Each named turn below is shown by a few rows before and after it. Which turns, in which order, take the first row of each later pair to the second? The first pair is answered.
P (before -> after):
[  6  15  10  10  11   8   9   5   7 -13 -11  16   4   8  15   9  22  10
 -12  -2 -21 -14   2  27   5   1   7  12  -4 -11   4 -11]  ->  [  2   2   6  15   5   4  11   2  19 -19 -16   3   7  15   4  11  24  17
  -9  -3 -22 -10   5  17   5   1   4  19 -11  -9   0 -10]
[  1  -8  -5   5   8 -17   4   6   0   1  -7   6  -7   0   4 -11   9   2
   9  -2   8  10  14   4  -7   2  11  -1   5 -20  -1   8]  ->  [  0  -9  -2   2   6 -18   5   2   1   3  -5   5  -5  -3   7  -9   9   1
   4   0  11   9  16   5  -8   4  13  -1   6 -18  -1   7]
[ -6 -16  -2   9  -1 -10  -5  -3  19  24  -6   6   4   3   4  15   7   2
  -3 -12 -19  -7  -5  -1  12   0  -5   0   0  14   6   6]  ->  [ -7 -13   0   6  -4  -9  -6  -3  17  28  -5   9   5   1   3  12   8   0
  -5 -10 -15  -2  -9   4   9   2  -4  -3  -1  13   6   9]
[ -1  -8 -10  -2 -12   1  -7   2  -3  13   7   4   2  -3   3   1   0  -4
  -4   2  10  12  -5   9  -9   4  -4  -2  -5   2  -4  -4]  ->  [ 3 -3 -7  1 -7  7 -3  0 -8 12  6  4  2 -3  6  1 -3 -7 -2  4 12  7 -5 17
 -5  5 -3 -3  0  1 -4 -4]
F (before -> after):
[ -1 -15  -9  10   1 -20   9  -7  13  -1 -13  -2   4  18  -9  -1  11   6
  -7   3   0   2  12  -8  19   3  16  10  -6 -12  -6  -1]  ->  [ -2 -13  -6  16  -8   3  -3  -7   6  -8  -6 -14   3  23 -22 -10  -1   7
  -5  10   6   5   6 -16  11   0   3   3  -9  10 -11  -9]
[ -3  -2  -5   6  -2   2  -6 -12   1  18  -6  -5   6   0  -6   7   3   1
   3  -5  -5  -3  -1  -2  10   3   0   8  -6   8   1  -4]  ->  [ -4  -7  -4   4   4  -7   3 -10   7   6 -13  -1   5   1  -3   5   6   3
   0  -7  -1  -4   6   0   9   4   9  12  -7  -6   2   1]
[ -7 -21 -11  -7 -19 -25 -21  -5  28  -7  -3 -13  -2  -8  -2  11  25   5
   2 -14  -7  23  17 -29  -7  -2   1  -5 -15  -2   0  21]  ->  [ -6 -24  -8  -6 -19 -16 -26  -3  22 -15  -1 -20  -5  -3  -7   5  18   8
   4  -8  -4  25  14 -35 -12  -9  -6  -6 -19   6  -5  18]
[ -6 -15   4   1  -6  11  -3  -6   5  -2   3 -13   0   3  -9  -1   2   2
   4   2   4   2   0  -8   2   4  -7   1  -5   8  -6  -1]  ->  [-9 -9 -3 -3 -8  0 -8 -7  8 15  3 -1 -2 -3  1  5  6  2  1 -5 -4  1 -1 -4
  3  7 -5  5 -1  6 -1  4]
J (before -> after):
[-12  -7  -8  10 -12  21 -18   3  -8  -7  16  -7   3  12  -7 -17  -2   3
   7   2  12  25   4  -9 -10  -8 -16 -18   0  10  -5   6]  ->  [ -3  15  -4   4  -1  25 -17   6 -18  13  22  14   2  -3  14 -12  -4  -7
   1  -2   1  11 -12   8   0  -7 -12 -15  15   9   3   4]
[ -6   6   0 -19   2  -5   1   7  11   0   5  14  -7 -17  15  14   1  -5
  -6  16 -10   7  -5   9  10   6   8  -4  19 -17  23   3]  ->  [  4   3   8  -9  15   0  18   8  11 -29 -10  -3   3   0   3   8 -10   7
  -6  25  -7  -5  -1   3  16   7  11   3   6 -15  12  -3]
[ -3   8   3   8  -7  -1  -9   4  15  14  16   4  -1   1 -22 -15  10  -3
  -4  -8   1  10  -7  -1   5   3 -11   3  -1  -4  -4 -13]  ->  [  6  17   7   9  -2  -1  -1   7   9  12  14   9   4  -3 -17 -12   4  -6
  -4  -6  -2   3 -11   5   9   5  -7   8   2  -5  -6 -17]
[  4  19  16 -10  -2   8   2  20 -15   9  10  20  -8 -16  23 -13  -9  -8
  13   5  -3   2 -11  14   6   0  -8 -11  15  -3  12   5]  ->  [ 13   1  30   7   7  13  17  21  -7 -27  -8  -4   3   4   5 -19 -20   6
  20  14   5  -7  -6   3  12  -1  -8  -2   4   1  -1  -1]
Now pairs of rows:
(2 to 3 turns a pair)
[-10 -10   4   2  -6 -10  17   7  20 -31 -14 -18   6  21 -19  16  -2   9
  -2   1  -5  -6  -4 -13  -2   0  -6   4 -21  -7   9   7]  ->  [-17  13  -8 -17 -15  -9  -4  10   5  13  15  14 -12  -8  10  21   7 -15
  -7  -5 -12   8 -16   3 -13   5  -7 -18   1 -10  26  15] | J then P
[-12  -3 -15  -3   4   2 -15   7  -2   7  17  12   3   6  -4   9   9  -7
  -6  -9   2  28   2   3  15   6  -6   6  14  13 -11   1]  ->  [ -7   2 -11   5   9  11 -12   9   0   3   9   4   9   9  -9  13   3  -2
  -6  -7  -3  11  -6   4  28   6  -9  15  11  25 -14  -2] | J then J then F
[  8   1   7   3  16  -3   1  -8  -4   3  -7  13  -3  -4  14 -10   2  -2
   1   0   0  -5   8   9   6  -1  13   6  14 -11  -2   0]  ->  [  3  -8   7   9  10   8   2  -6  -4 -13  -9  -5   0   9   0 -16  -5   1
   8   5  10   2  13   0  -2  -3   8   3   3  -1  -8  -3] | F then P
[  4  -3  -4  21  19  13   0 -10  -8 -10   4 -26  -1  10 -13 -14 -18  10
   6  11  14  -9   2 -18 -15  -8  -6   3  -9  23 -17 -11]  ->  [ 12   4  -1  19  25  17   5  -6 -12 -12   4 -22   3   8  -8  -9 -17  11
  -1  11  12 -22  -2 -11  -7  -8  -3   6  -7  21 -19 -15] | J then J then J
[ -4  -4  -6  11  10  -4 -14 -11   3  36   0   8   7  -4  13  19   4  -4
  -1  -5  -1 -26 -13   9  31   7   6  15  -9  -5   3  -8]  ->  [-13 -14  -7   3  10 -22  -9  -8   6  28   6  17  -5  -4  20  11  11  -9
   4  -6  11  -5   8  11  13   9  15   4  -6 -26   7   5] | F then J then J
[ -5  26   0 -21  -5  -9   0   9  -5  18   4  18  -7 -23   7  29 -12  -4
 -22 -13 -38 -22 -23  21  -6   6   1  -3  -8 -32  -1   5]  ->  [-21  -7  -6  -7 -28   9 -20   1  12  -5   5 -31  -5   1 -38  17 -18  12
  -2  -2 -18   3 -16 -15 -18   2 -20  -7 -31  -1 -17   6] | J then F then J
[  9   9   6  15  11  19  -8   4 -15  11  -5  10   4   3   7 -10  -4 -10
   5   6   7 -11  -6   6  11  -2   1   7  11  17  -3 -11]  ->  [ 10 -15   6  20   8   3   2  -2   3  -5 -21  -3   5  14  -9 -13   6   3
  11   4  11  -4  12  -5  11   0   6  13  -3   7  -7  -5] | F then J
[ 18  17   2   9  28  -3  19  20  -7 -25 -12  10  19  -3  10  22   0   1
  -3   6 -11 -45 -11  17  17  -5   7  -1   2 -21   8  -9]  ->  [-19 -20 -18  -9  -5 -29  -9  11   8 -22   9   4  -4  -4   2  11  23  -6
  13  -2  13  17  21  -7 -25  -4   1 -29  -5 -35  15  17] | J then J then F
[ -6  -8   2  -3  -1 -12   6   0  12 -10  -8  -4  -5   4  -4  -2   2   5
   3  -4   6   6  11  -7  -8  -2   5   1 -10 -10  -1   3]  ->  [  8  16   6   3   4  12   5   5  -3  -6  -4   0   4  -1   3  -1 -12  -3
  -1   3  -5 -13 -11   3   4  -1  -4   5   0   8  -3  -8] | F then J then J
[ 13   2   6  12   4   7 -22   0 -12  34  10  14 -13  -9  21 -10   7 -18
  14  -1   6   7  14  11   5   9  15  -1  18   6  -1  -4]  ->  [  9 -20   7  24   0   8 -19  -5  -3   3   0 -12 -10  16  -4 -17   7  -4
  24   5  21  19  30  -7  -4   8  14   4   1  12 -14  -2] | J then J
[ -4 -15  -8   1   4 -10  -8  -7   9   9  -7  -4  -4   7  -5  -4   7   8
   3 -13   6  11  14  -7  -3   2   8   0   0 -11  -4  11]  ->  [ -1   5  -6  -4   2   4 -20  -1  -5  26   7  10  -7  -4  11   4   6  -4
   2 -13   0   6  -2   4   2   0   4  -7  11   0   1   7] | F then J
[-13   8  -3 -12  -5  11 -10  -2  -6  12  -1   6  -4 -13   5  -1   0  -4
  -1  -1  -2  22  13  -8  -6 -10  11  -9   2  -2   7   4]  ->  [  0  14   8  -3   8  16   8   5 -15 -14  -9   5   2  -5   4 -10 -10  -1
  -2   2   5  11  12  -4  -2 -12  15  -4  -3   0  -1  -5] | F then J then F
[ -5   4   2  10  -9   7 -20   1  -7  12  12  -9   2   5 -18  -5   1  -6
   9   3   1   2 -16 -13  -6  -3 -17 -12  -9  22  -4  -9]  ->  [  9  -1   6  11  15 -20  18   2   6  -8 -18  -1  10  13 -10   1   5   5
   4  -3  -2 -15  -2  -2  12   1   7   8 -11 -10  -5  -5] | J then F then J
[  6   9   8  -2 -15   1 -16  14  -6  -1  10  10 -25 -15   6  -1   1  -8
  -6  -2  -7   5  -9  12   3  14  -3 -18   4  -3  -1   3]  ->  [ 11  -5  11  12 -17   9  -8   8   2 -23  -5 -13 -12   5 -16  -5 -10   5
  -1   3  -2   1  -6  -2   7  14  -7  -7  -9   8 -10  -5] | J then F then J
[ -3   0  -9  -3  -7  -4 -14  -8   2  19   8  15  -9 -17  12   3  12  -5
  -9  -8 -11   4  -1   0  -5  -1   0  -9  14   4   9   0]  ->  [  1   5  -6  -3  -2   7 -10   3 -10   1  15  12 -13 -10  11 -12   6  -9
  -3   1   5  12   2  -1 -15  -1  -2 -18  13   6   5  -2] | F then F then J
[ -3  -2   5  -6   9 -10  17  17  10  -9 -30  -7  -6   8  -4   3  -3  11
   1 -15  10  -1  19 -11   7  -2  10 -10  -1 -12  -9  -6]  ->  [ -1   8   9  -8  11   2  17  23  -1 -15 -20  -2 -10  11   5  -6  -7   3
   2  -9  19   2  15  -8   3  -1   8 -19   2  -5  -9 -10] | J then J then F
[  3  -1  -3   3  -5 -16  21  -3   5   9   0  22  23   2   3  28   5 -13
 -10 -10  -9 -13  -3  11   2  -7  -5  11   9   5   4  11]  ->  [-10 -10  -4   5 -20   8  -1   0  -4  -3  16   3  16  10 -14  14  -3 -15
   1  -2   8   8  -1  -9 -14 -11 -25  -6   4  26  -2  12] | F then F then J
[  7  -9   0   4   0   3  -2  -2   5 -14   0 -24  14  13 -13  -3 -12   1
  -5   8 -13 -10 -16  -9   6  -3 -12   4 -11  14  -4   2]  ->  [ 13  -2   0   4   5   6   0   0   1 -13  -1 -19  15  13  -6  -1 -13   0
  -9   5 -15 -15 -19  -2  10  -3 -12   5 -10  11  -4   1] | J then J then J
[ 13   2  11  17   8   8   4   0 -18 -16  -4  -3   5   9  -7 -23  -6  -4
  -1  11   2  -1  13   5  11   3  -1   4   5   5 -17  -4]  ->  [ 18   9  12  14  11   7   6   5 -24  -8   1   2   4   4  -1 -22  -6 -10
  -5  10   0  -8   7   8  13   5   0   5  10   3 -14  -5] | J then J then J
[  6  18   4   5  13  -8   7   7 -12   8 -13  17  13   6  19  -4  -3  -4
  -4  -2   3 -18  -6  15  15   1  13  13  13 -16  -6  -3]  ->  [ -9  -4  -1  12 -10  14 -13   4  -9  -6  -5 -13  11  23 -14 -20  -9   2
   9   7  19   4  -1  -9  -5  -2  -9  -1   1  14 -21  -1] | F then F then J
[ -3  -9  -8   5   6 -13   2  -5   3  13  -5   4  -3   1   2 -10   6   1
   7  -2   8   9   6   3   6  12  10  -2   2  -6 -16   7]  ->  [ -4  -7 -11   6   4 -10  -8  -6   1  22  -2   4  -2   0   5  -8   7  -1
   5  -3   5   7  -1   4   8   8   4  -2   3  -2 -14   7] | F then F then F
[  0 -33   6   1  -7 -14 -10 -10   8 -10  -7  -1  -6   2   5 -23  16  -4
   1 -12  34  25  18 -22 -28  -1   5  -8   5  -2  -5  13]  ->  [ 32  -1  25   5  23  -2  21   3  -7 -20 -21  18   7   1  19 -20   1  -3
 -11  -4  18 -20   2   5  -2   4  18   9  18  -7  -6  -5] | J then J
[  3  12   2  -2  -5   8  -2  10  -3  -7  12   1   1   0  -8  14 -21  10
  -3  20  -2  -9 -14   2  -8  -7  -6  -9  -5   3  -5   2]  ->  [-10  -6  -5  -6 -15  -8  -5   1   9  -4   6  -5  -1   3 -16  14  -8  14
  -3  14  -2   7  -1  -9 -14  -6  -5  -4 -13  -3  -6   9] | F then J then J
[ -5  -9  -3  20  11  -8 -10 -13  12  14  -5  -5  14   6 -11  -5   9  -7
   3  -2   7  -9   9  -5   9   6   6  13  -3  13  -8   3]  ->  [  2 -11   5  18  21 -14   4 -11   5   4  -9   1  13   5  -2  -7   7  -8
   2  -3   9 -14  13   6  10   4  17  13   2   2  -8   0] | J then J then F
[ 11   9   4  -3   2   1  23  16   0 -31  -2  -3   3   7   0  10 -14   6
 -13  10  -6 -20 -16   8   1  -2  -2  -7  -9 -12   7  -2]  ->  [ -3   1  -3 -15 -11 -16  11  13   5 -18  13   4 -10  -3   6   8   4   1
 -10   0   0   6  -2   4 -21   2   1 -21  -5 -28  16  13] | J then J then F
[-13   0  -5  -4  -1   8  14   7 -17   9  12   1 -17   8  -7   0  -8  -3
 -16  10   8  -2  -8   2  -9 -11  -2   9   1  14  14  -6]  ->  [-18 -13  -7  -5  -2  -4  16   4  -7  -1   6  -5 -16  16 -14  -3   0   6
 -13   7  15   2   2  -3 -12  -8   1  11  -5   5  13  -3] | F then J then J
[-13  -5   5   0 -12 -16  -9   7  26 -16 -19 -17  -4   3 -12   2  -6   6
  -6   1   5   5  -9  -4  -7   3   3   3 -43   2  -6  -3]  ->  [-14   3   6  -1 -13  -7 -16  13  14 -21  -6 -10 -12   1  -9  -8  -8  -3
  -4   6  14  14  -6  -1 -17   1  -4 -12 -40   4  -6   3] | J then F then F
[ 18 -12   6   6  10 -11  26  -3  19 -14 -21  -2   5   9   5  -6  21   9
 -11 -13 -11 -13   3   0   6  -3  13  19   7 -21  -6   9]  ->  [  0 -25  -2   8 -12   6  -3  -9  16 -11  -2 -25  -2  17 -17 -18  17   9
   2  -5   6  16   5 -23 -13  -8 -11   6  -3   5 -14  11] | J then F
[ 11  14   8   0  30   4  -2  -3 -14   8  -6  31  -4  -1  21 -12   3 -10
  -4  18   8 -15  13   2  15  -6  25  -3  15 -15 -12   9]  ->  [ 10  19  10   3  24  32 -15  -3 -22  10   5  19   0   1  10 -15  -8 -13
  -1  26  10 -15   0  -4  11  -9  10  -8  15  12 -19   1] | F then F
[ -6 -17  -1  15   4   4 -12   6   1  -8  17 -14  10   9  -3 -25   3  -6
  -7   8  11   9  11  -4  -6 -11  -2  -9  -2  15 -17  -5]  ->  [  0 -12  -1  20   7   5 -10   1   7  -3   6 -19  15  10  -4 -16   1   0
  -9   4   3  -7   2  -3   6 -11  -1   6  -5  20 -17  -9] | F then J then J
[ -3   2  -3 -21  -3  -5  -6   5  17 -21   5   3  -1   1  -8   2  -5   0
   3  -7   1  16  -2   1  -2 -10  -1  -6   3 -28  13   8]  ->  [ -2   7  -7 -24  -3  -6 -12   7  19 -11   9   2  -1  -3  -6   7  -3  -2
   2  -8  -6  14  -4   3   0  -8  -3  -4   6 -25  17   8] | F then F then F
[  8   1   5  -6   5 -15  17   3   9 -14 -10  -1   2   5   7   2  -4   2
  -7   0  -4  -5   0   2   1   7   7  -1  -3 -15   5   2]  ->  [ -3  12  -3 -12  -8   1  -8   5   0  12  13   2  -4  -3   6   2  -8  -7
  -7   1  -9  10  -9  -3  -8   1  -7 -14   2   5   9   1] | J then F then J
[  4  14  13  17   5   7 -12   1  -6   6  -8   1  -1  -8  -3 -10 -19  -3
  -8   7 -14  -3  -1  12   5  -9   8  -8  16   3 -11  -4]  ->  [  4  10  16  19   9   1  -5   1  -5  -4 -12   3  -3  -8   2 -11 -14   1
  -5   3  -8  -1   8  13   6 -10  14  -7  15  -9 -11  -1] | F then F
